[[124 115 112 135]
 [152 115 142 127]
 [122 115 133 104]
 [103 115 115 136]
 [130 115 109 142]
 [126 115 135 145]]
->
[[115 112 135 124]
 [115 142 127 152]
 [115 133 104 122]
 [115 115 136 103]
 [115 109 142 130]
 [115 135 145 126]]

[[125 106 110 114 110 108 106 125 105 107 126 108 125 108]
 [121 144 141 139 142 143 145 122 145 144 122 143 122 143]
 [136 141 140 136 140 140 140 135 140 140 135 140 135 140]
 [114 142 139 137 139 140 141 115 142 141 115 140 115 140]
 [120 114 115 118 115 114 113 121 112 113 121 114 121 114]]
->
[[106 110 114 110 108 106 125 105 107 126 108 125 108 125]
 [144 141 139 142 143 145 122 145 144 122 143 122 143 121]
 [141 140 136 140 140 140 135 140 140 135 140 135 140 136]
 [142 139 137 139 140 141 115 142 141 115 140 115 140 114]
 [114 115 118 115 114 113 121 112 113 121 114 121 114 120]]

[[128 130 135 134 127 127 128 122 140 127 136 129 130 139 131 127]
 [118 148 131 127 133 133 132 133 124 127 127 130 133 121 128 127]
 [103 119 129 131 138 139 137 142 129 126 129 130 125 122 129 128]]
->
[[130 135 134 127 127 128 122 140 127 136 129 130 139 131 127 128]
 [148 131 127 133 133 132 133 124 127 127 130 133 121 128 127 118]
 [119 129 131 138 139 137 142 129 126 129 130 125 122 129 128 103]]

[[122 130]
 [128 127]
 [129 128]
 [101 148]
 [129 127]
 [129 128]
 [150 117]
 [126 127]
 [143 121]
 [124 131]
 [127 129]
 [127 128]]
->
[[130 122]
 [127 128]
 [128 129]
 [148 101]
 [127 129]
 [128 129]
 [117 150]
 [127 126]
 [121 143]
 [131 124]
 [129 127]
 [128 127]]

[[129 136 133 113 138 110 123 116 124 152]
 [128 131 124 132 135 128 133 139 134 136]
 [123 134 142 130 142 126 130 133 120 125]
 [123 124 128 124 127 118 121 125 121 145]]
->
[[136 133 113 138 110 123 116 124 152 129]
 [131 124 132 135 128 133 139 134 136 128]
 [134 142 130 142 126 130 133 120 125 123]
 [124 128 124 127 118 121 125 121 145 123]]

[[137 131 131 129 130 122 131 134 129]
 [143 123 143 131 124 124 124 144 128]
 [133 132 129 129 131 123 131 131 129]
 [115 132 115 126 131 131 131 117 128]
 [100 131 108 123 130 137 130 106 127]
 [135 131 131 129 130 123 131 133 129]
 [144 125 142 131 126 123 126 143 128]]
->
[[131 131 129 130 122 131 134 129 137]
 [123 143 131 124 124 124 144 128 143]
 [132 129 129 131 123 131 131 129 133]
 [132 115 126 131 131 131 117 128 115]
 [131 108 123 130 137 130 106 127 100]
 [131 131 129 130 123 131 133 129 135]
 [125 142 131 126 123 126 143 128 144]]
---
[[132 133 127 131 120]
 [152 112 138 146 125]
 [136 124 131 134 127]
 [130 131 127 127 127]
 [120 156 129 141 144]]
->
[[152 112 138 146 125]
 [136 124 131 134 127]
 [130 131 127 127 127]
 [132 133 127 131 120]
 [120 156 129 141 144]]

[[132 144 104 119 142 138 125 140 137 137 134 128 123]
 [130 138 112 141 136 113 125 129 143 139 126 122 122]]
->
[[130 138 112 141 136 113 125 129 143 139 126 122 122]
 [132 144 104 119 142 138 125 140 137 137 134 128 123]]

[[114 139 132 126 126 139 114 139 125]
 [118 133 109 123 119 138 111 134 124]
 [136 122 100 138 133 121 130 118 139]
 [117 138 149 119 127 138 119 139 122]
 [133 127 126 116 113 128 131 127 117]
 [144 118 140 121 119 116 145 116 120]
 [138 123 143 135 138 118 142 118 136]
 [118 137 143 136 142 134 119 137 136]
 [140 120 127 117 116 120 140 118 119]]
->
[[144 118 140 121 119 116 145 116 120]
 [140 120 127 117 116 120 140 118 119]
 [136 122 100 138 133 121 130 118 139]
 [138 123 143 135 138 118 142 118 136]
 [133 127 126 116 113 128 131 127 117]
 [118 133 109 123 119 138 111 134 124]
 [118 137 143 136 142 134 119 137 136]
 [117 138 149 119 127 138 119 139 122]
 [114 139 132 126 126 139 114 139 125]]

[[150 119 112 148 143 142 145]
 [149 113 132 129 132 149 153]]
->
[[149 113 132 129 132 149 153]
 [150 119 112 148 143 142 145]]

[[144 139 133 126 131 130 126 114 124 121 112 110 115 117 115]
 [141 142 129 119 120 114 109 109 142 136 136 138 141 136 120]
 [143 135 115 105 113 121 137 132 146 138 121 109 110 121 124]
 [136 138 118 109 122 136 142 118 121 123 127 133 131 122 114]
 [135 115 118 134 130 116 129 131 131 117 125 135 123 117 130]]
->
[[135 115 118 134 130 116 129 131 131 117 125 135 123 117 130]
 [143 135 115 105 113 121 137 132 146 138 121 109 110 121 124]
 [136 138 118 109 122 136 142 118 121 123 127 133 131 122 114]
 [144 139 133 126 131 130 126 114 124 121 112 110 115 117 115]
 [141 142 129 119 120 114 109 109 142 136 136 138 141 136 120]]

[[125 138 116 137 128 135 117 137 130 125 108]
 [130 112 137 117 127 119 125 116 128 126 152]
 [144 115 127 127 113 126 132 139 157 117 147]
 [122 131 129 122 127 154 123 131 126 141 131]
 [124 111 134 117 129 118 123 112 123 120 152]
 [118 140 127 127 123 120 112 141 113 128 125]
 [118 139 134 127 128 151 139 129 132 120 118]]
->
[[124 111 134 117 129 118 123 112 123 120 152]
 [130 112 137 117 127 119 125 116 128 126 152]
 [144 115 127 127 113 126 132 139 157 117 147]
 [122 131 129 122 127 154 123 131 126 141 131]
 [125 138 116 137 128 135 117 137 130 125 108]
 [118 139 134 127 128 151 139 129 132 120 118]
 [118 140 127 127 123 120 112 141 113 128 125]]

[[121 122 124]
 [126 132 133]
 [135 134 134]
 [133 135 129]
 [125 130 155]
 [120 121 119]
 [128 125 126]]
->
[[120 121 119]
 [121 122 124]
 [128 125 126]
 [125 130 155]
 [126 132 133]
 [135 134 134]
 [133 135 129]]
---
[[122 130 137 129 112 144 142 129 128 129]
 [127 128 141 128 117 138 143 129 128 128]
 [120 129 141 128 124 134 144 128 128 128]
 [124 130 153 128 119 128 143 128 128 128]
 [115 127 138 128 126 131 145 128 128 129]
 [127 128 132 128 108 122 153 129 128 128]]
->
[[129 122 130 137 129 112 144 142 129 128]
 [128 127 128 141 128 117 138 143 129 128]
 [128 120 129 141 128 124 134 144 128 128]
 [128 124 130 153 128 119 128 143 128 128]
 [129 115 127 138 128 126 131 145 128 128]
 [128 127 128 132 128 108 122 153 129 128]]

[[106 123 123 126]
 [110 127 124 128]
 [108 125 124 127]]
->
[[126 106 123 123]
 [128 110 127 124]
 [127 108 125 124]]

[[121 113 122 137 145 137 145 110]
 [122 138 111 124 143 134 134 129]
 [120 129 128 140 149 130 138 110]
 [121 128 129 137 147 129 138 105]
 [121 123 114 133 138 101 128 132]
 [122 125 118 128 131 110 124 126]
 [122 137 118 129 136 135 131 132]]
->
[[110 121 113 122 137 145 137 145]
 [129 122 138 111 124 143 134 134]
 [110 120 129 128 140 149 130 138]
 [105 121 128 129 137 147 129 138]
 [132 121 123 114 133 138 101 128]
 [126 122 125 118 128 131 110 124]
 [132 122 137 118 129 136 135 131]]

[[139 132 121 125 134 128 118]
 [130 130 126 127 116 123 135]
 [128 118 128 132 128 128 124]
 [131 117 140 136 136 131 120]
 [114 123 104 130 125 128 134]
 [135 124 140 114 127 129 132]
 [131 122 146 112 140 130 125]
 [129 127 117 128 134 133 141]
 [143 125 132 133 131 126 116]
 [130 126 123 125 125 125 133]]
->
[[118 139 132 121 125 134 128]
 [135 130 130 126 127 116 123]
 [124 128 118 128 132 128 128]
 [120 131 117 140 136 136 131]
 [134 114 123 104 130 125 128]
 [132 135 124 140 114 127 129]
 [125 131 122 146 112 140 130]
 [141 129 127 117 128 134 133]
 [116 143 125 132 133 131 126]
 [133 130 126 123 125 125 125]]

[[121 131 136 128 125 131]
 [129 126 126 123 130 115]
 [131 121 126 136 138 124]
 [134 129 130 121 120 140]
 [132 120 125 139 139 128]
 [123 130 134 128 126 130]
 [130 124 124 119 132 104]
 [131 135 113 128 120 134]
 [132 137 110 128 118 137]
 [118 133 133 131 126 129]
 [136 125 134 120 125 137]
 [132 128 130 124 124 135]]
->
[[131 121 131 136 128 125]
 [115 129 126 126 123 130]
 [124 131 121 126 136 138]
 [140 134 129 130 121 120]
 [128 132 120 125 139 139]
 [130 123 130 134 128 126]
 [104 130 124 124 119 132]
 [134 131 135 113 128 120]
 [137 132 137 110 128 118]
 [129 118 133 133 131 126]
 [137 136 125 134 120 125]
 [135 132 128 130 124 124]]

[[123 119 151]
 [123 133 138]
 [131 117 139]]
->
[[151 123 119]
 [138 123 133]
 [139 131 117]]

[[133 156 133 140 135 123 125 115 126]
 [121 152 136 141 133 136 141 117 122]
 [125 120 143 142 130 153 135 138 127]
 [138 139 116 145 143 127 134 132 146]
 [125 129 123 141 138 130 128 152 148]
 [130 127 111 144 125 111 145 125 139]
 [115 123 122 147 112 118 129 126 147]]
->
[[126 133 156 133 140 135 123 125 115]
 [122 121 152 136 141 133 136 141 117]
 [127 125 120 143 142 130 153 135 138]
 [146 138 139 116 145 143 127 134 132]
 [148 125 129 123 141 138 130 128 152]
 [139 130 127 111 144 125 111 145 125]
 [147 115 123 122 147 112 118 129 126]]

[[115 128 128 125 111]
 [123 128 127 132 105]
 [151 127 128 124 118]
 [116 129 130 130 127]
 [129 128 127 132 104]
 [123 130 127 126 152]
 [117 128 127 136 110]
 [116 129 130 130 127]
 [123 130 127 126 152]
 [123 127 127 135 122]]
->
[[111 115 128 128 125]
 [105 123 128 127 132]
 [118 151 127 128 124]
 [127 116 129 130 130]
 [104 129 128 127 132]
 [152 123 130 127 126]
 [110 117 128 127 136]
 [127 116 129 130 130]
 [152 123 130 127 126]
 [122 123 127 127 135]]
